The rows below come in pairs that one turn or mirror swaps. Which row does each named row swap with?
The rows were stretched afterwards, more along some directions than others.
Q_488: [-32  10  -2   4 -15   7  -5  10  17 -12  26  45  17 -12   4   0   4  15
  -3  27  -5 -28   1   4  -4   5  -2   1]
Q_60: [-35 -14   1 -10   0  17   6  20  19 -10  22  23  24   7  22  -8  16 -11
 -13  21  -5 -24  16  24   2   9   9   0]
Q_51: [ -6  -4  -3 -30  -3   4 -26   5   4  33  -4  31  -9  -3 -27   0 -25 -16
   4  -1  17   4   4 -15  11   1  20  12]
Q_291: [ -6 -15 -31   8 -39 -14   5  27 -10   2 -29  -4  26  16  12   6 -17 -26
   9 -26   9   2   2   3   5  36   5   9]
Q_25: [-19 -17 -33  16 -26 -11  -3  22   8  -4 -13   5  31 -11  27  25 -10 -11
  25 -17   4   5 -11 -10 -28  35   7  22]
Q_421: [ 10  -9  -6  20 -28 -15   6   8  -8   0 -25 -17   4   0  18   1  -5 -18
  28  -3  13   8   0   5  -8  46 -10   6]
Q_195: [-18 -17 -28  11 -31  -4  -4  14   4  -1 -33   2   2  -6  13  16   5 -10
   8 -19 -12   7   0  -2 -15  29   6  12]
Q_823: [ -9 -20 -41   9 -12   8  11  28 -14  10 -15  -4  13   8  27   5   6 -23
  16 -30  17  10  12  -1   8  27   2  26]
Q_935: [-16 -20   2 -29   7   3 -14  13  -8  -5 -25   0   8  14  18  -5 -17 -15
  -4   5   1  19   8 -26 -10 -12  27  16]
Q_598: [-22 -21 -13 -24   5  17  -4  24   7  28  -6  25  -4  -6 -12  -4 -17  -5
   9  19  -4   6   9 -22   9 -16  32   9]
Q_386: [-22 -29 -19   5 -31  14 -11  -1 -10  -7  -3  21  28  17  -1 -10 -11 -17
   7 -12 -11 -33  16 -34  -4   6  -3  -4]
Q_720: [-34 -18  -6  -3   1  25   0   7  17 -18  26  26   5 -18 -10  -6  -4   0
  -3  36 -21 -22  25  17  -1  -1  -5  -8]
Q_223: [ 12 -20  -2 -44 -26   2  33   7   3  13  10  31 -22  13   6   0 -11  -7
  36 -15  -6  21  22  -8   9  25  -2  -1]
Q_727: [-37 -21  -6 -16 -22  25   3  35  26  -5  19  31  13  -5  15 -12  -1   0
  -5  27 -21 -25  25   1  12  15   0   6]
Q_193: [  4 -14  -3   6  -8  10   2  -7 -16 -12  -6  25  -5   5 -15 -27  -7  -7
  -8 -13 -28 -30  41 -15  -9  -8 -29   2]
Q_815: [ 22  -5  10  11 -11  13  18  33   7   4 -12  16  10  14 -25   2  16  -1
 -23 -11  -5  -3   3  17  22  35   4 -25]
Q_140: [ -4 -14  -9 -17 -27 -18  34  21  -4  12  19  37   0  19   7  21 -24  -6
  21 -11   8   4  10   3   8  25   1  -1]
Q_444: [ -5  -9  25 -17  23   4 -19  25   4  18  -5  27  13  -4  -5  11 -32 -16
 -10  11 -11   8  14 -20 -17   4  34  12]
Q_99: [ -8 -38 -21   1 -29   7  -4  -3 -14 -19  -5  -3  13   9   8 -20 -10 -19
 -16  11   5 -23  11 -21   2  13  -4  -8]
Q_8: [ 19   2 -14 -11 -15  -2  16  -7 -12  22  11  14  -3   7 -14   8  -5  11
  22 -31  10   3   6  -3   5  22  -6 -12]
Q_181: [ 10  -4 -12 -23 -22   1  25   6   1  12  -1   9  -1   4  11   3 -12  -2
  15   1  12  13  16 -21  -5  39 -13 -12]
Q_604: [-16 -27  -2  -6   1  12 -11  28 -12  21  -2  57  15   6 -18  16 -33  -5
   2   6 -26   3  10 -29 -12 -11  32  15]
Q_808: [  5   4  -9 -12 -45 -15 -17  17  -5   0 -34  -1   7  12  10 -13   1 -15
 -12 -30   9   2  -7   3  14  22   3  14]
Q_47: [  5 -16   9 -25  -2  11  -1  42  -3  16   9  41   8  17   2   2 -19 -10
 -23   1  -2 -11  24  -9  14   4   2  36]
Q_491: [ -9   2  -7 -19   2   1 -24   0  -2   9 -19  27  -5  -9 -41   3 -10 -15
 -28 -11  -8 -12  14   6   4  -4   0   1]
Q_305: [-10   0 -11   3  -9   7  -2 -19  -2 -24 -15  15  10  12  -6 -10  11  -5
 -15   5  -2 -29   1 -26 -16  -6 -12  -3]
Q_915: [  6   6   1  29 -13 -19   1  10  -1  -1   4  13   9  15   9   2   7  -2
 -14 -32   8   1   0   9  -1  10 -19  31]
Q_688: [ 15 -19  -3 -19 -31  -5  19   8   2  18   5  23   0   3 -13  -6 -25 -13
  19  -4  16   5   3   0  11  45   4 -22]
Q_843: [-20 -17 -14 -17 -21   5 -26   6   6  16  -3  27  -9  -1 -17  -4 -50 -18
 -14   1  -1  -5  -7 -27  -3  -3   5   5]
Q_581: [-18 -20 -15 -13 -30  10   3   4  -5 -14 -18  21  30  12  -5 -15  -6 -16
 -11 -18   3 -13   3 -37   1   3  18  12]
Q_152: [  1  16  10  13   9 -20  28  23  10  -7   4  46  24  -3  -2  17  28   0
   5  14  -8 -17   5  28  -7  21   3  16]
Q_335: [ -6   5 -11 -21 -14  14 -21  19   9   9 -32   2 -18   3 -15  -7 -17  -6
 -14   2  16  -5   6   6   7  13  -7   0]
Q_638: [ 11 -26  -5 -17 -21   5  24  33  16  10  10  26  17   7  22  -4  -1  -1
   1   4   2  -5  -7  -9   9  38  20  -7]
Q_975: [ -1  -8 -23  13 -36  -8   1   1 -17  14 -18   3  -6 -11   7   8 -30 -13
  22 -24  17  15   6  -4  -8  42 -13  16]
Q_321: [  0 -21   3 -18  -5  12 -22   8   9  26  -4  34  18   9 -25 -14 -24 -18
   1  -7  -5  -9  15 -21   2  -4  28  10]
Q_258: [ -7 -13  19 -22  11   0 -23  11  -2  22  -8  18  -8   4   2  -8 -38 -18
 -17   5   5   9  16 -25  -5  -6  17  11]
Q_251: [ -2   2  13  -5  27   9  16  25   8  17   4  35  -3 -16 -12   4  22 -14
  16  23 -36 -21  25  36   9   9  17  -3]
Q_962: [ -2 -15  -8  -8 -38   7  -9  -7 -15 -13 -19  -3  12  17  -8 -29   3 -10
  -1 -20  -3  -7  18 -14  11   1  -8 -21]
Q_443: [  2  11   5   3  13   4  43  38   0  10   1  66   9  -2 -17   2  14  -5
  -2  33 -18  -7   9  19  13  19   8  12]
Q_110: [-31 -25   1   4   6  23 -13   8  10 -11   4  39  17 -14  -1   6   5 -10
   7  27 -37 -28  38   3 -19  -1  18   3]
Q_368: [ 10 -17  -4 -18 -14  -7  11   5  -2   4  14  23  15  21  15  14 -17   8
  34 -11  10  -4   1  -6 -15  22  -5   1]
Q_139: [  2  17   1  -3  15   5  30  41   1  16  12  53   8  -8 -15  15  32   4
 -13   6 -23 -14  23  35  20  16   6  13]
Q_212: [-34 -19   5 -19  -4  23 -10  14  25 -13  11  37   8 -10   4  -2   1  -9
  -7  29 -28 -29  23   3  -7  -4  14   8]
Q_957: [ -1  -3 -21  19 -21 -16  -2   6 -12   5 -20   1  18  -2   8  11  -6 -10
  23 -23  13   1 -16   4 -10  29   4  26]
Q_964: [  7   1 -11  12 -21 -11  -8  26   6  26 -22 -13   5   8  20   8  -6 -12
  20   2   8  -7  10   5   2  30 -18   6]
Q_109: [-14 -17  -9  -9 -20  -2  30  38   7  11  21  15  13  -1  10  -3  11  11
  -5  18 -15 -16   9   2   7  33   7 -13]
Q_241: [-10  -9  -7   5   2  19   8  -3  -7  -5  -1  24  20   3   0  13  -8 -10
   5   9  -5 -28   6 -29 -10  -6  22   9]
Q_200: [ 15  -1  16 -23 -10  -7  22  16  -2   7   9  19  12   9   7   4 -30   4
  17   9   8   0  17 -12 -15  34   9 -12]
Q_633: [-18 -14 -15  -8 -35   6   6   5 -14 -22  -6  24  21  12   3 -20   7  -1
 -20   9 -19 -30  27 -21 -11  -9 -19  -5]
Q_985: [-28 -25  -7 -12   5  34 -12   7  27  -7  19  29   5 -12   9   5  13  -1
  26  19 -26 -18  29   6  -4  10   1   4]
Q_871: [-32 -16  -7 -14  20  17 -11  13  -2   7   1   9   1 -20  -1 -16 -12  -2
 -25  42 -12 -18   7 -13 -13 -11  14   4]
Q_372: [  5 -26 -21  -8 -30  -1  12  14   0   1 -20 -11  24   3  17   1   4 -22
  23 -33   3  10   2   3  -1  43  27  16]
Q_845: [-12 -20 -17  12 -19  18  10   4  -2 -25  -2  18   8  -2   3  -6  -7  -7
 -10  -2   6 -23  -8 -26  10   5   3  15]
Q_17: [ -1  -3   0  35 -15   8 -18   9  -2  -6 -13  20  26  -6  -8  -9 -13   2
 -21  22  -8 -24   1 -31 -12   5 -15  -6]
Q_378: [-37 -23  -7  -2   4   9 -21  14  31 -15  16  15  28 -26   3 -14  12  -6
  10  34 -28 -30  18  13 -18   7  -2  -9]
Q_431: [ 12   6  12   6  35  14  37  35  -1  10   9  33  21 -13 -13  -8  33  -1
  -4  25 -28  -8  22  29  13  16  15   9]
Q_314: [-19 -17 -36   5 -28 -17  -6  22 -20   9 -26   0  10   1   7   7   3  -9
  -2 -21  18  12   7  -9   7  12  -3  21]
Q_799: [-13  -2  -4   5 -21   6 -27  -2 -11  -8 -22  16  15  10   7 -14  -8 -16
 -13   3   9 -22  10 -41 -11   3 -16  13]
Q_124: [  0  16   2  -8  11   4  25  29  -9   9   0  56   8 -10 -11  20  23   2
   2  22 -25 -18  23  24   9   9  35  13]
Q_748: [ -7  13  11   1   4   5  36  41   0  23   7  50  17  -7  -9   7  26   5
 -10  32 -22 -29  14  29  24  16  36   2]
Q_57: [-12  -8  -1 -19   1  13 -17   5  12  11 -12  16 -11 -17  -7   5 -35 -16
 -12  26  -2  13   0 -33 -11   5  16  15]
Q_228: [ -4   6   8  -5  14   8  29  33   8  -1   8  54   9 -29 -36   2  33  12
   1  19 -49 -24  23  31   7  10  26   6]
Q_424: [ -7 -10  -6  13 -18 -11  -7  14   1  -8 -10  -4  17  -6  17  14  23   0
  -3 -11 -12   4  -2  16 -11  10   7  24]
Q_745: [ -6  -7   2 -31   2  15 -11  -6  -4   4   5  48 -10   0  -3  -7 -24  -6
  -7   4   4  20   3 -36  -9 -13  10  28]
Q_412: [ 26 -17   4  -8 -32 -15  25  22   9  23  -3  29  21  12 -10  -4  -9  -6
  20 -29   3   1   4   6  11  42  14  -5]
Q_630: [  1  -7 -19  -3 -36  -5  11   1  -3   3  10  13   7   7 -27   7  -7   0
   3 -13   3  -2  17  20  10  34  -7 -26]
Q_512: [ 11 -30  -3   7  -5   8  29  26 -18   2  21  17  22   6  -5  -2 -17   5
  13   0   1  20  28   4  -1  21 -11   2]
Q_547: [-14 -16  -8  -9  29  17 -28 -12 -16  -1   9  39   5 -16 -17  10 -23  -4
  -2   0 -13  -3  19 -24 -25 -21  17  18]
Q_877: [  4   1   1   2  -5   0 -13 -18  -2  -1   7  21   6  12 -21 -12 -12 -21
  -3  -5   9 -24  10 -27  -2   0 -23   7]
Q_446: [-41 -24  -5   0  -1   4 -13   8  23 -27  12  24  23 -11  13   6   5 -11
   6  22 -14 -14  14   8 -15   0  -1  -7]
Q_897: [ 25  -5  13 -17 -13 -16  19  12  -5  10  10  22   2   8  -6 -14 -22   3
   8   0   1   2  20 -14  -5  29  -2 -14]
Q_156: [  3 -26  -4 -27 -33   2  19  29 -11 -14 -13  21  23  18  24  -6  -6   3
  -2  -9 -15   6  16 -29  -5  30  21  -8]
Q_832: [ -8 -15 -16  12 -12  15 -18  -6 -14 -18 -15   7  34   5  -9   2   0  -5
  -7 -26  -7 -22  11 -25  -2   0   8   2]
Q_894: [  6  13   6   5  13  -2  39  27   1   1   9  41  21 -10 -10  12  35   8
   8   8 -19  -3  15  32  -1  22  14   7]

Q_156 swaps with Q_935
Q_512 swaps with Q_47
Q_335 swaps with Q_815
Q_139 swaps with Q_720
Q_251 swaps with Q_488
Q_915 swaps with Q_193
Q_109 swaps with Q_871
Q_258 swaps with Q_897
Q_446 swaps with Q_124
Q_305 swaps with Q_195
Q_638 swaps with Q_598
Q_808 swaps with Q_962

